[[ 17  31  -1 -29  19 -18 -20 -29  24  18  -3]
 [-19  12 -44 -46 -43   7  14  -5   7 -39  17]
 [-24  -3  13 -17 -40  -6  14 -15  34 -23 -21]
 [  9  30  15  16  -8 -12   2  22  57 -26  -5]
 [-12  -1 -46 -28 -51  29  24 -15  37  38 -30]
 [ 16 -34  37 -32  -2 -19  43  54   8   2  15]
 [-56  -4 -17 -57  39  -5 -14   3 -10  13 -31]]
|
[[ -3  17  31  -1 -29  19 -18 -20 -29  24  18]
 [ 17 -19  12 -44 -46 -43   7  14  -5   7 -39]
 [-21 -24  -3  13 -17 -40  -6  14 -15  34 -23]
 [ -5   9  30  15  16  -8 -12   2  22  57 -26]
 [-30 -12  -1 -46 -28 -51  29  24 -15  37  38]
 [ 15  16 -34  37 -32  -2 -19  43  54   8   2]
 [-31 -56  -4 -17 -57  39  -5 -14   3 -10  13]]

[[-49  21   7]
 [-61  37  -8]
 [-21 -16 -18]
 [ 12  24 -35]
 [-10  -3 -17]]
|
[[  7 -49  21]
 [ -8 -61  37]
 [-18 -21 -16]
 [-35  12  24]
 [-17 -10  -3]]

[[ -5  41 -23  16   7  13  -2  23 -15]
 [ 23   9  -5  57  -3  40  -5  11 -43]]
|
[[-15  -5  41 -23  16   7  13  -2  23]
 [-43  23   9  -5  57  -3  40  -5  11]]

[[-40 -22  19  35  -8  43  -2 -23  25 -21 -38 -45   6 -24]
 [ -3 -36  40   2  43  21  62 -30 -28   9  48 -44  53 -16]
 [ 16  -1 -30 -38  23  14  -3  16  24  37  -5 -19   6   7]
 [  8  45 -16   7  26 -25  -7  37  36 -17  21 -36  24  34]
 [ 42  28  -1 -39 -26 -33  18  28  31 -21 -15  -4  15 -50]]
|
[[-24 -40 -22  19  35  -8  43  -2 -23  25 -21 -38 -45   6]
 [-16  -3 -36  40   2  43  21  62 -30 -28   9  48 -44  53]
 [  7  16  -1 -30 -38  23  14  -3  16  24  37  -5 -19   6]
 [ 34   8  45 -16   7  26 -25  -7  37  36 -17  21 -36  24]
 [-50  42  28  -1 -39 -26 -33  18  28  31 -21 -15  -4  15]]

[[ 31  16  24  22  36   1  36  27  29  27 -14 -22   2  39  21  26]
 [  4  15  49  30 -12   4 -33  23 -41   2  -4  56 -17 -15  -6 -17]
 [ 46   9 -35 -45  61   8  71  -8  73  36   7 -26  34  58  31  45]
 [ 17  -6  29  23  11 -16   7  30   1   0 -39  14  31  15   1   5]
 [ 19 -28  -9  -4  26 -31  21  -2  -3   0 -26  36  32  16 -12  -4]]
|
[[ 26  31  16  24  22  36   1  36  27  29  27 -14 -22   2  39  21]
 [-17   4  15  49  30 -12   4 -33  23 -41   2  -4  56 -17 -15  -6]
 [ 45  46   9 -35 -45  61   8  71  -8  73  36   7 -26  34  58  31]
 [  5  17  -6  29  23  11 -16   7  30   1   0 -39  14  31  15   1]
 [ -4  19 -28  -9  -4  26 -31  21  -2  -3   0 -26  36  32  16 -12]]

[[ 14 -31 -29  41   8 -14  17  -7 -12 -20 -20  14 -14 -37 -24 -71]
 [-12  48  -7  50  -8  40  54  27  19  19  20 -18  15   9  12   2]
 [-43   2   1   1   1  75  -1  20  22  41  23   5  14  15  -7 -42]]
|
[[-71  14 -31 -29  41   8 -14  17  -7 -12 -20 -20  14 -14 -37 -24]
 [  2 -12  48  -7  50  -8  40  54  27  19  19  20 -18  15   9  12]
 [-42 -43   2   1   1   1  75  -1  20  22  41  23   5  14  15  -7]]

[[  4  19 -40  43 -28  15 -33 -20  15  41 -38  58   2  33   6 -36]
 [-32   9 -40 -30 -15 -23 -47  26  55 -22 -53 -33  10 -71 -33 -45]
 [  8 -43  -7  44  37  20  18  -8  13  45   7  50  -8  31  39  29]]
|
[[-36   4  19 -40  43 -28  15 -33 -20  15  41 -38  58   2  33   6]
 [-45 -32   9 -40 -30 -15 -23 -47  26  55 -22 -53 -33  10 -71 -33]
 [ 29   8 -43  -7  44  37  20  18  -8  13  45   7  50  -8  31  39]]

[[-10 -10 -64   3  -3 -32  10 -23  15   3]
 [  5   7 -35  -8  27  42   2  14   7 -12]
 [ 35  57  59  43 -30   1 -30  -5   3 -16]
 [ 11  -2   9  -6 -10  -6  19  -6  -6  13]
 [ 32 -22  36 -13 -19 -43  24 -23 -30   8]
 [-30  -3 -62  44  28   5 -51   6  24 -28]
 [-15 -15 -66  30  -6 -41   0 -26  12   2]
 [-22   8 -60   1  14  23 -14  11  27  -7]]
|
[[  3 -10 -10 -64   3  -3 -32  10 -23  15]
 [-12   5   7 -35  -8  27  42   2  14   7]
 [-16  35  57  59  43 -30   1 -30  -5   3]
 [ 13  11  -2   9  -6 -10  -6  19  -6  -6]
 [  8  32 -22  36 -13 -19 -43  24 -23 -30]
 [-28 -30  -3 -62  44  28   5 -51   6  24]
 [  2 -15 -15 -66  30  -6 -41   0 -26  12]
 [ -7 -22   8 -60   1  14  23 -14  11  27]]
